Each row has a name. After each piece below comes the name of the row it's from, unless a question asks for something else. Each question is about the rows just above it.

k992: [ 90  90  81 129]
k890: [127 198 113 127]
k933: [132  90  81 127]
k399: [132 153  72 121]
which: [132  90  81] => k933
What is the next entry after [198 113]? => [127]
[132  90  81 127] is in which row? => k933
What is the next entry after [132  90]? => [81]

k979: [131 134 128 127 130 127 131 131 128 132 124 130 131 128 119 132 127 129
 128 122 129 132 128 129 118 128 129]
k933: [131 128 129 128 130 129 131 130 127 128 130 127 125 130 148 120 127 129
 129 140 127 120 127 125 150 127 126]
k513: [129 130 194 128 129 128 129 129 128 129 127 129 129 128 125 129 123 129
 128 126 128 129 128 128 125 128 128]
k890: [130 132 126 127 129 127 130 130 128 131 125 130 130 128 122 131 129 129
 128 124 128 131 128 129 121 128 129]
k47: [124 119 125 129 126 130 124 123 128 122 134 125 123 128 141 123 128 129
 129 136 127 123 127 126 142 128 127]
The row with [122 129] is => k979
which: [132 124 130 131 128 119 132 127 129 128] => k979
which: [129 123 129 128 126 128 129 128] => k513
Which row holds [127 129 127 130 130 128 131 125 130 130 128]? => k890
which: [129 130 194 128 129 128 129 129 128 129 127 129 129 128 125 129 123 129
 128 126 128 129 128 128 125 128 128] => k513
Give the next entry after [120 127 129 129 140 127 120 127 125 150 127]. => [126]

k47: [134 115 153 176 160]
k890: [134 115  92 158 145]
k101: [134 115 108  83 110]
k159: [134 108 115 115 145]
which: [115 153] => k47
which: [134 115 153 176 160] => k47
which: [134 108] => k159
which: [108 115] => k159
Where do [115 108  83] appear? => k101
which: [134 115 153 176] => k47
What is the next entry after [115 108]? => [83]

k890: [ 76 126 116 133  64  74 179  85  60 160 147]
k101: [119  57 104  91  72  92 155 121  57 134 162]
k159: [119  57  82 136  78 102 161 100  60 175 183]
The row with [136  78 102 161] is => k159
The next entry after [121  57]: => [134]
What is the next entry after [ 92 155 121  57 134]? => [162]
which: [119  57  82 136  78 102 161 100  60 175 183] => k159
which: [ 76 126 116 133  64  74 179  85  60] => k890

k159: [ 89 140 114  80 104 110 123 114  82 139 140  99 123]
k610: [130 154 107 162  81  93 114 153  91 117 170 118  81]
k992: [147 160 157 153 131 163 165 183 131 111 172 143 136]
k622: [114  80 104 109 123 114 144 179 116  94 172 130 107]
k513: [135 169 141 162 116 129 140 163 111 131 172 123 110]
k101: [167 157 150 175 136 160 157 197 119 135 142 153 154]
The next entry after [114  80 104 110 123 114]: => [82]
which: [116 129 140] => k513
Give the next entry after [111 131 172]. => [123]
Give the next entry after [157 197 119 135 142]. => [153]
The next entry after [140 114  80]: => [104]
The next entry after [123 114 144 179]: => [116]
Give the next entry after [157 150 175 136 160 157 197]. => [119]

k992: [122 125 148 160 139 117 144 140 146 117 140 116 144 125 120 134 137 154
  88 147 148 106 111  96 105 159]
k47: [136 141 150 139 129 137 144 147 110 130 130 126 125 115 138 149 119 136
 110 130 138 141 129 140 126 147]
k933: [148 144 134 117 146 127 121 153 133 109 140 125 117 148 120 131 129 119
 126 129 105 136 103 120 134 127]
k620: [141 117 103 114 143 132 119 160 161 141 129 150 110 152  91 151 142 104
 108 147 102 123  83 118 107  91]
k513: [143 111 147 147 126 132 116 106 148 143 102 129 151 125 121 155  69 119
  93 110 156 138 142  93 127 139]
k622: [135 100 131 129 124 127 116 146 140 117 144 140 147 132  93 148 113 106
  90 138 123 111 103 102 103 139]
The next entry after [123  83 118 107]: => [91]
Give the next entry after [116 146 140 117 144 140]. => [147]

k979: [144 144 144 143 143 142 142 141 140 140 139 138 138 137 136 135 135 134
 133 133 132 131 130 130 129 129 128 128 127 127 126 126 126 126 125 125
 125 125 125 125 125 125 126 126 126 126 126 127 127 127 128 128 129 129
 129 130]
k159: [115 117 119 121 123 125 127 129 131 132 135 136 138 140 141 143 144 146
 147 148 149 150 151 151 152 152 152 152 152 151 151 150 149 148 148 146
 145 144 142 140 139 137 135 133 131 130 128 126 124 122 120 119 117  89
  87 113]
k620: [135 134 133 132 130 128 127 125 123 121 119 117 114 112 109 107 105 102
 100  97  95  92  90  87  85  83  81  79  78  76  75  74  72  71  71  70
  70  69  70  70  70  70  71  72  73  74  76  77  78  80  82  83  85  87
  89  91]
k513: [125 128 129 131 133 135 137 139 140 142 144 145 146 147 148 149 150 150
 150 150 150 149 148 147 146 145 143 142 141 139 137 136 134 132 130 128
 126 125 123 121 120 119 118 117 116 115 115 115 115 115 116 116 117 118
 119 120]
k933: [126 126 122 117 118 118 119 119 120 120 120 121 121 121 122 122 122 122
 123 123 123 123 123 123 122 123 122 122 122 121 122 121 121 120 120 119
 119 118 118 118 118 117 117 116 116 116 115 115 115 115 115 114 114 114
 114 114]
The next entry after [144 145 146 147 148 149 150 150]: => [150]
Which row holds [87 89]? => k620
What is the next entry after [126 126 125]? => [125]
which: [137 139 140 142 144] => k513
which: [144 144 144 143 143 142 142 141 140 140 139 138 138 137 136 135 135 134
 133 133 132 131 130 130 129 129 128 128 127 127 126 126 126 126 125 125
 125 125 125 125 125 125 126 126 126 126 126 127 127 127 128 128 129 129
 129 130] => k979
[125 128 129 131 133 135 137 139 140 142 144 145 146 147 148 149 150 150
 150 150 150 149 148 147 146 145 143 142 141 139 137 136 134 132 130 128
 126 125 123 121 120 119 118 117 116 115 115 115 115 115 116 116 117 118
 119 120] is in which row? => k513

k513: [115 137 132 128 119 123 144  84 119 134 121 109 154 131 137 116 137 131
  56 131 134 139]
k992: [135 134 123 126 135 141 115 115 132 128 100 144 116 121 127 112 106 130
  87 140 111 140]
k610: [116 125 118 126 124 141 115 115 132 128 100 144 116 121 127 112 106 130
  87 140 111 140]
k399: [103 135 146 140 136 116 119 147 128 126 123 150 144 122 136 141 112 135
 165 131 126 127]
k101: [ 99 129 139 143 126 142 152 132 132 119 130 112 137 116 125 120 139 111
 163 117 130 149]
k620: [113 133 120 120 124 127 120 132 132 126 114 177 129 140 128 141 127 112
 130 117 163 122]
[132 132 119 130 112 137 116 125] is in which row? => k101
Give the next entry after [163 117 130]. => [149]
The row with [116 125 120] is => k101

k620: [158 133 105 122 152 104 110 127 142 103 117 112 174 157 123 150 116 118
 113 149]
k399: [117 112 174 157 123 150 116 117 113 104  98 129 174 138 113 131 136 126
 128 134]
k622: [144 194 116 138 128 143 105 123 144 100 111 110 174 151 121 144 114 113
 117 146]
k992: [153 193 117 121 157 129 102 125 153 102 101 127 174 143 115 131 133 133
 130 133]
k101: [128 190 129 147 121 136  99 134 128 104 122 112 174 160 122 151 121 117
 103 148]
Give the next entry after [123 150 116 117 113 104]. => [98]
Where do [117 121 157 129 102 125 153 102] appear? => k992
Where do [117 112 174 157 123 150 116 118 113] appear? => k620
Where do [104 110 127 142 103] appear? => k620
which: [136  99] => k101
Which row holds [142 103 117]? => k620

k622: [ 80 138  99 177 131 191 120]
k610: [ 73 105 132 126 105 193 113]
k399: [ 73  97 149 150 115 191 120]
k513: [128  80 138  99 178 131 176]
What is the next entry after [ 80 138  99 178]? => [131]
What is the next entry after [ 80 138  99 178 131]? => [176]
What is the next entry after [ 73  97 149 150 115]? => [191]
which: [128  80 138  99 178 131 176] => k513
which: [ 80 138  99 177 131] => k622

k159: [128 133 160 119 141 138 121]
k399: [117 137 142 130 131 140 124]
k933: [136 174 123 121 138 131 148]
k979: [111  96 127  97 142 129 142]
k622: [137 111 144 128 136 134 118]
k610: [143 157 108 146 131  97  73]
k47: [ 98 124  63 126 110 116 129]
k620: [125 150  84 147 105 114 114]
k513: [128 133 138 160 119 141 112]
What is the next entry after [ 98 124  63]? => [126]
which: [128 133 138 160 119 141 112] => k513
The row with [128 133 160 119 141 138] is => k159
[136 174 123 121] is in which row? => k933
The next entry after [128 133 160 119 141]: => [138]
Where do [143 157 108 146 131] appear? => k610

k399: [117 114 107 149 122 121 106 108 115 135 137 115 124 132 112 112 133 112
 123 121 128 122 120 147 134 118 164  99 121]
k159: [121 108 127 122 117 138 115 120 128 130 134 114 132 135 136 146 123 108
 137 127 123 128 134 130 131 120 110 126 134]
k933: [106 112 169 177 129 113 133 158 124  79 117 127 113 140 145 101 124  97
 165 132 131 119 145  70 149 117 141 123 121]
k47: [129 128 106 126 130 114 120 115 119 142 128 106 118 135 123 126 132 118
 143 118 124 122 111 149 135 110 139 120 122]
k620: [136 112 133 174 122 123 110 131 161 119 130 128 140 129 114 146 123 148
 123 127 145 146 153 136 105 147 152 100 158]
k622: [138 105 140 111 125 121 122 121 120 124 136 112 129 104  90 145 126 149
 112 123 126 142 120 123 121 131 132 112 129]
k992: [139 132 114  98 123 119 130 125 119 127 126 124 144 119 118 151 130 140
 115 125 130 128 118 114  94 140 105 140 115]
which: [117 114 107 149 122 121 106 108 115 135 137 115 124 132 112 112 133 112
 123 121 128 122 120 147 134 118 164  99 121] => k399
Which row holds [140 105 140]? => k992
which: [104  90 145 126] => k622
Which row holds [136 112 133 174 122 123 110 131 161 119 130 128 140 129 114 146 123 148
 123 127 145 146 153 136 105 147 152 100 158]? => k620
Give the next entry after [112 133 112 123 121 128 122 120 147]. => [134]
which: [145 146 153] => k620

k622: [139 158 132 151 154 134 129 125 119 129 138 121 146 127 149 112 118 157
 115 142 145 153 142 142 113 151 125 120 145 136 135 125 118 108 134 137
 143 138 132]
k620: [127 114 127 125 123 128 133 137 138 129 133 136 125 137 125 145 143 118
 142 123 125 124 129 130 143 119 139 143 121 134 127 142 145 154 138 126
 115 142 129]
k159: [ 94 119 130 168  97 147 129 125 119 129 138 121 146 127 149 112 118 157
 115 142 145 153 142 142 113 151 125 120 145 136 135 125 118 108 134 137
 156 122 142]
k890: [150 165 133 175 160 152 153 112 110 129 150 151 146 130 174 134  86 163
 112 170 132 151 141 115 135 167 140 127 185 143 153 134 119 106 134 168
 181 129 148]
k610: [124  91 145  92  93 135 136 157 173 151 120 152 113 147  98 168 173  92
 173 113 119  97 119 130 168  97 147 157 103 125 129 147 163 180 131 119
  91 152 119]
k513: [125 125 129 120 125 124 123 133 133 130 124 123 126 129 119 125 137 124
 131 121 130 126 128 134 125 123 125 128 118 125 124 126 129 131 128 120
 120 128 125]
k101: [147 169 155 143 143 151 131 126 132 149 125 146 127 121 144 111 112 158
 120 154 146 143 136 138 116 154 123 115 154 125 147 113 108  87 115 147
  92 153 119]
k979: [125 125 129 120 125 124 123 133 133 130 124 123 126 123 119 125 137 124
 131 121 130 126 128 138 125 123 125 128 118 125 124 126 129 131 128 120
 120 128 125]
which: [139 158 132 151 154 134 129 125 119 129 138 121 146 127 149 112 118 157
 115 142 145 153 142 142 113 151 125 120 145 136 135 125 118 108 134 137
 143 138 132] => k622
which: [125 125 129 120 125 124 123 133 133 130 124 123 126 129 119 125 137 124
 131 121 130 126 128 134 125 123 125 128 118 125 124 126 129 131 128 120
 120 128 125] => k513
Where do [ 97 119 130 168  97 147] appear? => k610
The row with [ 94 119 130 168  97 147 129 125 119 129 138 121 146 127 149 112 118 157
 115 142 145 153 142 142 113 151 125 120 145 136 135 125 118 108 134 137
 156 122 142] is => k159
Give the next entry after [154 146 143 136 138 116 154]. => [123]
which: [132 151 141 115] => k890
which: [134 125 123 125 128 118 125 124 126 129] => k513

k620: [151 174 121 143 124 182  91 141]
k933: [166  67 117 151 174 120 143 146]
k622: [ 95 182 137 108  88 135 114 113]
k992: [ 93 187 138 107  86 136 113 112]
k513: [168  65 117 153 175 121 143 147]
k890: [165  69 118 151 172 121 143 145]
k47: [168  65 117 153 175 121 110 147]
k610: [ 97 175 136 108  92 132 117 114]
k399: [ 92 187 138 107  84 138 112 111]
The next entry after [ 69 118 151 172 121]: => [143]
which: [ 92 187 138 107  84 138 112 111] => k399
Where do [151 174 120 143] appear? => k933
What is the next entry after [117 151]? => [174]
What is the next entry after [165  69 118 151]? => [172]
What is the next entry after [ 86 136 113]? => [112]

k159: [124 157 180 119  98  67 157 153 104 113 146 109  94]
k622: [124 157 180 119  98 103 143 181 154  81  77 109  94]
k890: [141 164 174 147  94 153 157 146  67 104 113 128  85]
k992: [147  67 146 153 174 141 104 157  94 113 164  75 159]
which: [124 157 180 119  98  67 157 153 104 113 146 109  94] => k159
Give the next entry after [147  67 146 153 174 141 104 157  94 113 164]. => [75]
Which row holds [113 146 109  94]? => k159
The next entry after [153 157 146  67 104 113]: => [128]
Give the next entry after [119  98 103 143]. => [181]
Give the next entry after [154  81  77]. => [109]
The next entry after [164 174 147  94 153 157 146  67 104 113 128]: => [85]

k399: [148 115 100 174 115 114 151 140 140  90 172 182  85 161 138 147 112 119
 168 119  98 133 154 117 152 187 151]
k620: [131 135 123 118 131 128 117 125 127 133 116 116 132 129 126 121 143 127
 115 133 136 131 121 143 110 106 125]
k933: [ 95 108 141 169 125 105 157 124 124  93 153 174  90 162 151 148 115 100
 173 121 111 124 135  99 157 187 138]
k992: [161 137 115  97 110 140 151 140  90 114 164 124 148  90  91 126  93 190
 107 116 103 136 165 142 143 124 145]
k101: [ 99 114 132 156 115 114 151 140 140  90 172 182  85 161 114 119 140 144
 110 131 124 140 138 159 105 105 135]
which: [148 115 100 173] => k933
which: [114 132 156 115 114 151 140 140  90 172 182] => k101
Which row holds [148 115 100 174 115 114 151 140 140  90 172 182  85 161 138 147 112 119
 168 119  98 133 154 117 152 187 151]? => k399
The row with [143 127 115 133 136 131 121 143 110 106] is => k620
Which row holds [ 99 114 132 156 115 114 151 140 140  90 172 182  85 161 114 119 140 144
 110 131 124 140 138 159 105 105 135]? => k101

k890: [ 67  69 145 147]
k933: [125 168 137 182]
k47: [107 155  88 136]
k992: [ 86  92 151 151]
k620: [168 136 182 137]
k979: [154  96 163 102]
The next entry after [168 137]: => [182]
What is the next entry after [168 136]? => [182]
which: [125 168 137] => k933
which: [137 182] => k933

k620: [119 169 103 160 148 159 149 128 112 117 120 169 111 130 162 120 124 124
 167 127 120  74 109]
k47: [132 168 110 166 151 160 148 130 107 111 118 159 117 132 160 124 115 118
 167 111 118  75 116]
k992: [114 121 130 111 108 102 123 113 141 108 156 128 128 115 117 134 129 131
 126 124 127 149 136]
k513: [140 128 123 128 136 114 113 132 122 129 156 128 128 125 148 118 137 146
 157 138 123 116 108]
k399: [123 141 129 126 151 124 149 108 148 136 114 121 130 111 108 103 114 123
 144 113 108 130 133]
k933: [123 141 129 126 151 124 149 108 148 136 114 121 130 111 108 103 123 113
 141 108 128 139 139]
Where do [123 141 129 126 151 124 149 108 148 136 114 121 130 111 108 103 114 123
 144 113 108 130 133] appear? => k399
Give the next entry after [114 121 130 111 108 103 123 113 141 108]. => [128]
which: [168 110 166] => k47
which: [123 141 129 126 151 124 149 108 148 136 114 121 130 111 108 103 123 113
 141 108 128 139 139] => k933
What is the next entry after [149 128 112]? => [117]

k610: [129 109 140 129 130 142 129 122 107 134 125 121 122 127 130 116 129 132
 129 116 124 139 128 128 113 139 137 118 134 128 123]
k513: [128 128 137 128 128 113 126 126 122 131 139 130 129 130 126 133 132 138
 121 133 136 126 135 127 129 138 111 126 134 120 131]
k399: [ 95 128 115 135 130 117 138 128 133 111 124 126 153 142 130 107 137 124
 113 115 125 138 130 157 144 135 141 123 139 120 108]
k992: [134 137 137 130 138 118 133 125 134 123 132 129 131 119 114 110 161 121
 110 132 123 137 120 106 158 104 141 123 139 125 137]
k622: [158 145 149 133 133 169 127 135 133 127 126 170 102 138 126 148 138 124
 119 136 127 120 138 113  82  88 147 119 134 144 144]
k890: [103 121 121 122 123 164 120 120 116 136 133 142 121 148 134 153 104 144
 155 129 129 116 134 158  92 140 120 131 114 135 126]
k159: [ 85 121 144 130 126 147 139 125 149 122 127 145 136 140 127 158 148 131
 115 135 127 121 118 161  97 108 135 131 115 133 119]
k979: [ 83 138 133 129 127 135 137 126 130 138 111 138 154 146 141 125 148 131
 118 111 127 132 135 196 144 113 132 128 146 131 110]
k47: [152 131 101 126 128 134 105 136 111 123  93 146 117 168 173 116 126 140
 149  57 127 127 130 118 139 164 133 131 143 131 137]
Where do [158 145] appear? => k622
Which row holds [ 95 128 115 135 130 117 138 128 133 111 124 126 153 142 130 107 137 124
 113 115 125 138 130 157 144 135 141 123 139 120 108]? => k399
Give the next entry after [129 116 134 158  92 140]. => [120]
What is the next entry after [153 142]? => [130]

k101: [145 181 187 182 133  67  73 113 187]
k890: [145  71  95 100 193  68 105  87 188]
k992: [155 112  89 148 154 187  98 188 171]
k399: [120 187  94 122 176 178 192 143 113]
Where do [ 67  73 113] appear? => k101
Give the next entry after [155 112  89 148 154]. => [187]

k101: [120 137 134 176 134 127 121 149 130 129 132 144 120  92 124 159 129 159
 123 153]
k933: [120 170  90 149 129 132 127 176 130 144 121 120 134 134 135 137 143 142
 121 126]
k622: [119 170  90 149 129 132 127 176 130 144 121 120 134 134 135 137 143 142
 121 126]
which: [120 170  90 149 129 132 127 176 130 144 121 120 134 134 135 137 143 142
 121 126] => k933
which: [119 170  90 149 129 132 127 176 130 144 121 120 134 134 135 137 143 142
 121 126] => k622

k992: [138 182 156 128 149 148 128 128 128  99 128 114 140 143 140 116  77 112
 122 144 129  91 123 128 167 110 128 147 146 125 128 161 128 143 107  98
 128]
k620: [157 128 116 111 126 148 162 140 128 117 144 110  82 140 176 164 128 116
 140 123 132 155 128 128 172  98 136 172 128 128 162 124 161 128 161 148
 106]
k47: [157 128 116 111 126 148 162 140 128 117 144 110  82 140 176 164 128 116
 132 118 132 156 128 162 128 110  91 111 147 112 158 141 164 128 128 110
 175]
k513: [116 128  94 135 130 150  75  96 112 145 111 122 128  90 131 107 164 148
 180 117  94  90 108  92 128 130  94 146 126 128 145 107 128 135 106 151
 111]
k399: [137 181 121 128 151 149  74 109 134 119 104 128  92  92 140  82 141 128
 128 118  90  91 128 147 187 128 133 172 128 171 127 160 158 128 164 128
 128]
k159: [157 128 116 111 126 148 162 140 128 117 144 110  82 140 176 164 128 116
 140 123 132 155 128 128 172  98 136 172 128 128 162 124 161 128 163 148
 106]
k610: [113 128 128 128 128 128 112 128 128 100 131 107 140  97 128  78  84 145
 153 128 113 151 110 140 153  99 128 134 120 128 128 147 128 123 160 128
 142]
k101: [159 128 123 110 137 125 161  97  89 143 128 132 128 111 127 128  75 143
 119 135 116 125 129  91 185 102 145 125 128 171 128 110 128 151 121 122
 172]
What is the next entry after [128  90 131 107 164]? => [148]
What is the next entry after [181 121 128 151 149  74 109 134]? => [119]

k159: [117 151 200 168]
k890: [117  56 200 168]
k992: [151 117  59  55]
What is the next entry after [117 151]? => [200]
Give the next entry after [151 117]. => [59]
The next entry after [117  59]: => [55]

